Rows are one point carried round by a steady rotation, each followed by how many steps it has turned.
The counts run from 0 to 198.
0.56	-3.11	-1.14	-0.57	-1.40	-1.14	-1.85	-2.67	1.15	-1.64	-3.19	0.52	-0.55	-2.01	2.09	-3.38	-0.07	4.95	-3.11	-1.82	0.38	-2.00	1.53	0.83	0.33	-1.02	-0.13	3.64	0.63	0.62	2.76	0.06	0.11	-0.33	-0.47	-0.24 | 108
0.85	-0.90	1.11	1.71	-0.03	-1.41	-3.16	-2.08	3.17	3.89	-1.69	-0.72	1.78	1.00	-0.45	-2.14	2.59	2.46	-3.54	-1.56	0.82	-1.95	-0.23	0.17	2.77	-1.12	-1.00	0.35	-0.85	0.46	1.34	1.43	3.71	-0.32	-1.67	-0.65 | 14
0.53	3.24	1.43	-1.45	0.92	0.50	0.12	1.50	-1.05	0.48	3.28	1.58	1.08	3.08	-0.94	-0.29	-2.62	-4.59	3.22	1.99	0.25	3.09	-1.41	1.48	0.62	-0.14	-0.72	-1.08	3.25	1.65	-3.43	-0.10	-0.24	-0.06	0.01	0.14 | 63
1.60	2.97	3.14	2.05	1.83	0.03	0.40	-3.60	4.85	3.12	0.89	1.00	1.74	2.04	-1.29	0.24	2.07	-1.61	-1.79	0.18	-1.41	-1.67	1.82	1.43	1.84	-0.33	0.87	-1.25	1.00	-1.78	-1.90	1.32	1.46	-2.52	0.60	1.23 | 87
-0.03	-2.48	0.32	-3.59	0.60	-1.23	-3.54	3.64	-2.12	0.35	1.10	-1.93	1.01	-1.10	1.76	-2.72	-0.43	-0.82	2.58	1.62	2.63	2.64	-2.67	-2.17	-0.59	1.16	-2.02	-1.41	0.63	1.81	-0.70	-0.67	0.79	2.59	-1.67	0.66 | 137
1.26	0.80	-0.77	1.21	0.47	-0.04	1.37	-2.66	0.40	-1.69	-0.67	4.10	-0.67	-0.37	0.62	-1.53	-1.05	1.07	-0.53	0.69	-0.68	-2.46	5.08	1.22	-0.35	-1.02	1.32	4.44	2.62	-1.12	-0.09	-0.66	-2.90	-3.04	1.24	0.07 | 188
-0.58	-2.47	1.87	-1.12	0.14	1.82	0.40	-2.86	3.10	-3.57	1.15	-3.28	2.15	-1.85	1.68	0.29	-1.13	0.79	-0.73	-0.31	-0.77	-1.24	1.00	-1.29	3.14	-0.24	1.52	-1.01	1.89	1.50	-2.28	0.55	0.86	0.17	0.64	4.38 | 170
-0.36	0.62	-1.88	-0.92	-0.18	-2.68	-0.02	2.14	-4.18	0.94	-0.75	4.13	-0.65	-0.70	0.40	-3.57	-0.34	1.48	1.54	0.24	-0.02	-0.07	1.12	0.64	-3.03	-1.57	-3.11	4.69	1.05	-0.66	0.98	-1.45	-2.25	-1.15	0.67	-1.62 | 124
-2.21	-1.53	-0.81	-0.97	-1.21	0.31	0.10	1.26	-2.57	-1.15	-1.70	1.77	-1.28	-0.13	-0.81	-3.74	-2.57	2.74	-1.08	-0.50	0.13	0.20	-2.10	1.89	2.16	-2.75	-3.61	2.94	1.85	3.75	0.99	-0.23	0.26	2.10	0.50	-1.70 | 37
0.32	-0.79	-0.94	0.02	-1.58	-2.23	-0.40	-0.19	-0.63	2.29	-3.21	4.86	-1.85	0.72	0.61	-4.30	1.86	2.25	-1.96	-1.28	-0.15	-1.25	0.22	1.61	-2.42	-2.21	-0.94	2.99	0.72	-1.47	2.07	-1.57	-0.88	-0.54	0.26	-1.74 | 117
1.33	-2.15	1.00	0.39	-0.62	0.81	1.36	-3.67	3.29	-1.83	-0.90	1.46	0.15	-1.29	2.97	-1.00	1.35	1.55	-2.15	-1.45	-1.77	-2.37	2.89	-0.73	0.11	-1.31	3.43	0.76	1.80	-2.04	-1.04	-1.45	-1.01	-1.40	1.33	3.94 | 179
-2.12	-3.79	0.48	-3.67	0.41	0.27	-0.30	2.48	-0.13	-1.22	-1.25	0.22	-2.01	-1.28	0.36	-4.48	-0.50	1.28	-0.40	2.71	1.53	0.10	-3.78	-0.08	0.89	-0.02	-1.87	-0.48	1.68	2.70	-0.84	-0.77	1.18	3.57	-0.69	0.04 | 40
-0.47	2.56	1.36	0.98	2.89	0.07	0.72	-3.58	3.73	1.30	0.15	-0.02	0.79	0.30	-2.69	-1.19	-0.51	0.23	-1.27	2.34	0.03	-3.24	2.60	3.15	3.55	0.30	-0.40	1.59	1.29	1.03	-1.29	3.05	0.45	-2.60	0.89	-1.20 | 95
0.23	1.67	1.34	-2.51	1.39	0.14	-0.89	1.59	-1.14	-1.57	3.83	-0.94	2.14	0.23	0.49	0.29	-2.79	-3.77	4.32	2.63	0.68	2.68	-0.03	-0.80	0.31	1.27	-0.27	-0.88	2.64	1.17	-3.57	-0.26	-1.01	-0.21	-0.01	2.01 | 65
-1.36	-0.19	0.89	1.51	2.05	-0.71	1.10	-0.12	2.23	5.07	-1.08	2.06	-0.51	0.17	-2.26	-3.54	3.74	0.96	-2.18	1.67	-0.51	-3.82	0.03	0.72	0.71	-1.46	-3.04	0.73	-0.55	-0.74	-0.04	0.50	1.13	-0.42	0.46	-1.13 | 23
-1.00	-0.83	-1.92	-2.44	0.40	-2.14	-2.11	3.25	-4.78	-0.72	0.82	0.37	0.86	-1.82	1.12	-2.54	-1.92	0.97	3.12	0.84	1.76	1.77	0.10	-1.71	-1.72	0.04	-3.96	2.88	1.13	1.45	0.14	-0.42	-1.86	0.45	-0.16	-0.66 | 131
0.29	0.97	1.78	1.04	2.38	-0.47	1.30	-3.71	2.54	0.60	2.01	-0.63	2.21	-1.99	0.13	0.42	1.06	-0.08	-0.10	0.99	-1.80	-3.03	5.02	-1.08	0.63	0.19	0.43	0.93	0.66	-2.86	-1.72	1.12	-1.35	-3.54	2.19	2.69 | 90
0.10	-0.18	-0.14	-1.06	0.64	-1.85	0.37	1.36	1.03	3.58	-2.52	4.78	-2.80	1.40	-0.95	-5.52	2.47	-0.03	-0.71	2.14	0.95	-1.38	-0.71	1.83	-2.44	-0.59	-1.29	1.42	0.68	-1.17	0.44	-1.11	0.06	-0.47	-0.53	-2.31 | 119
-1.13	3.41	1.88	1.71	-0.19	0.10	1.48	-0.77	-1.72	1.39	3.11	0.57	3.67	1.87	-1.64	1.55	-1.69	-2.15	1.55	-2.73	-2.99	0.88	0.28	0.29	1.61	-3.92	-2.57	0.32	2.03	0.53	-1.85	0.26	-0.21	-1.01	2.80	2.09 | 157
1.60	2.37	1.39	-0.48	-0.59	0.64	-3.04	-0.76	0.30	-0.63	2.10	-0.79	2.84	3.02	-0.20	1.47	-3.36	-2.49	1.46	-0.87	0.67	3.86	-1.46	1.48	2.97	-0.51	0.15	-0.80	2.77	3.13	-1.79	0.82	1.21	0.35	-1.48	0.68 | 70
0.01	2.59	0.90	2.34	1.21	-0.45	0.88	-4.01	1.26	0.05	0.79	0.77	2.50	-0.97	-1.18	0.39	-0.68	1.41	-1.27	-1.30	-2.15	-2.53	4.76	1.11	1.76	-1.70	-0.35	3.20	1.06	-1.05	-0.36	1.89	-1.40	-3.55	2.15	0.80 | 92
-0.92	0.02	1.01	2.07	0.65	-0.99	0.38	-0.96	1.65	5.11	-1.72	2.38	-0.22	0.94	-2.06	-3.21	3.55	1.72	-2.74	-0.09	-1.00	-3.14	0.35	1.02	0.68	-2.16	-3.11	1.78	-0.20	-1.07	0.79	0.48	1.52	-1.01	0.57	-1.45 | 22
-0.09	0.52	-0.54	-1.58	-0.75	-1.32	-3.18	3.00	-3.20	0.78	0.04	0.65	0.53	2.11	-0.56	-2.50	-2.34	-0.32	1.50	-0.49	2.20	3.22	-3.05	1.04	0.49	-0.97	-3.42	1.04	1.57	3.67	0.62	-0.02	1.25	1.84	-1.90	-2.09 | 134
0.93	2.51	0.59	-0.99	3.21	-1.10	-2.14	-2.01	2.05	1.48	2.77	-2.04	3.08	0.24	-0.52	-0.17	-0.06	-1.82	2.21	3.50	2.07	-1.22	2.93	0.77	1.31	2.73	0.04	0.72	1.00	1.30	-1.82	2.64	0.79	-3.27	-1.16	-0.58 | 0
2.63	2.71	2.50	2.99	-0.35	-0.47	-1.01	-4.30	2.80	1.98	0.47	0.83	2.83	1.87	-0.13	1.04	0.83	-0.15	-2.10	-3.22	-2.10	-0.46	2.18	0.81	1.49	-2.37	1.11	0.29	0.62	-2.17	-0.76	0.34	0.64	-3.02	1.01	2.02 | 85
0.54	-2.25	-0.06	-2.47	-1.60	-1.47	-4.00	2.90	-3.22	-0.54	1.11	-1.18	2.15	-1.46	2.64	-1.19	-0.81	0.69	1.78	-2.29	1.21	3.74	-1.92	-2.99	-1.04	-0.60	-2.43	0.12	0.46	0.46	0.05	-1.98	0.19	2.10	-1.05	2.10 | 139
-0.28	-2.29	1.40	-2.66	-1.35	0.02	-0.22	2.54	0.31	0.75	-1.56	3.19	-2.33	1.74	1.05	-4.31	1.17	-0.96	-0.57	0.04	0.33	2.01	-4.62	0.58	-1.04	-1.30	-0.35	-1.80	1.83	0.83	-0.75	-2.97	1.66	3.51	-1.24	0.60 | 47
0.80	4.07	0.97	-1.02	0.02	0.07	0.08	1.61	-1.84	0.26	2.71	2.66	1.36	3.66	-1.10	0.14	-2.83	-4.11	2.79	0.26	-0.48	3.55	-1.39	1.86	0.14	-1.36	-0.85	-0.21	3.24	1.53	-2.58	-0.83	-0.40	-0.05	0.34	-0.04 | 62
1.35	1.40	0.03	1.25	0.92	-1.10	-4.28	-2.96	1.98	1.61	0.18	-2.44	3.20	1.34	-0.79	-0.32	-0.65	1.22	-0.94	0.15	2.78	-0.66	1.20	1.58	3.80	0.57	-1.15	1.32	0.74	2.43	0.52	3.18	2.69	-1.61	-2.47	-1.66 | 6
1.01	1.18	-0.58	0.66	1.04	-1.64	-3.52	-2.73	-0.62	-0.78	1.80	-3.14	4.80	-1.46	0.92	0.92	-1.65	1.65	1.07	-0.52	1.47	-0.81	4.29	-0.76	1.59	0.62	-0.99	3.06	0.41	1.03	-0.02	2.31	-0.28	-3.19	-0.71	0.25 | 3
-0.47	-2.43	0.41	-1.48	1.90	-0.45	-0.91	-2.70	4.16	-0.94	-2.06	-1.40	-0.76	-1.74	-0.31	-3.64	0.17	2.56	-2.61	3.07	2.28	-3.00	0.49	1.95	2.43	1.62	-0.04	0.97	0.87	2.17	0.20	2.19	1.74	0.18	-0.96	-0.92 | 104
-3.00	-2.71	-1.39	-1.63	0.00	-0.51	0.49	1.35	-3.43	-2.41	-0.44	0.05	-0.46	-3.15	0.18	-3.28	-2.10	3.52	0.36	0.51	0.22	-1.62	0.26	-0.20	0.72	-1.71	-4.05	3.76	1.43	2.23	0.43	-0.04	-1.43	1.19	1.72	-0.33 | 35
0.43	-3.75	0.49	-1.99	0.87	-1.65	-0.45	-0.46	2.78	1.02	-2.99	1.71	-2.19	-1.81	1.74	-5.39	3.24	2.16	-1.67	2.01	1.61	-2.65	-0.01	-0.43	-1.93	1.32	0.23	0.49	-0.08	-1.63	0.47	-1.08	0.10	0.08	-1.13	0.16 | 113
0.95	-1.09	0.95	-0.20	2.24	-1.14	-3.96	-2.31	3.20	1.57	0.57	-4.09	2.69	-1.03	0.06	-1.28	1.22	1.42	-0.90	2.08	2.71	-1.81	1.16	-0.48	2.79	2.41	-0.48	0.00	-0.33	1.93	-0.09	2.85	2.88	-1.12	-2.49	-0.19 | 8
0.22	-1.73	2.32	-1.55	-0.17	-1.37	-2.10	1.99	-1.12	2.05	2.03	-1.01	2.64	-0.49	2.11	-0.43	2.04	-1.62	1.49	-1.56	-0.69	2.62	-1.67	-3.57	-1.92	-1.10	-1.40	-2.15	-0.04	-1.88	-1.43	-2.39	0.07	1.37	0.28	4.04 | 146
1.04	1.30	0.17	-0.68	3.26	-1.63	-2.50	-2.41	1.14	0.26	2.50	-3.23	3.74	-1.05	0.47	0.19	-0.50	-0.79	2.21	3.26	2.52	-1.37	3.95	-0.61	0.95	2.97	-0.21	1.01	0.73	0.89	-1.53	2.53	0.22	-3.49	-1.13	0.19 | 1
0.89	-2.45	0.41	-0.49	2.13	-1.43	-3.83	-2.38	2.81	0.93	0.75	-4.42	3.17	-1.98	1.23	-1.10	1.43	1.66	-0.77	1.35	2.47	-2.21	1.92	-1.92	2.06	1.98	-0.40	0.48	-0.81	0.87	-0.19	2.13	1.93	-1.38	-2.03	0.97 | 9
1.92	1.93	2.21	-1.21	0.27	0.78	-3.17	-0.78	1.36	-0.85	2.35	-1.57	2.68	2.52	0.15	0.73	-2.50	-3.00	1.54	0.72	1.26	3.22	-1.77	0.72	3.08	0.90	0.74	-2.11	2.46	2.68	-2.47	1.09	2.09	0.50	-1.46	1.28 | 71
0.93	-0.59	0.45	-0.59	-2.76	-1.35	-3.99	1.98	-2.87	1.30	-0.04	-0.09	2.38	1.49	1.16	-0.76	-0.76	0.07	0.35	-3.98	0.36	4.35	-3.35	-0.79	-0.05	-2.47	-2.24	-0.33	0.82	1.14	0.60	-1.67	1.45	2.07	-1.49	0.90 | 141
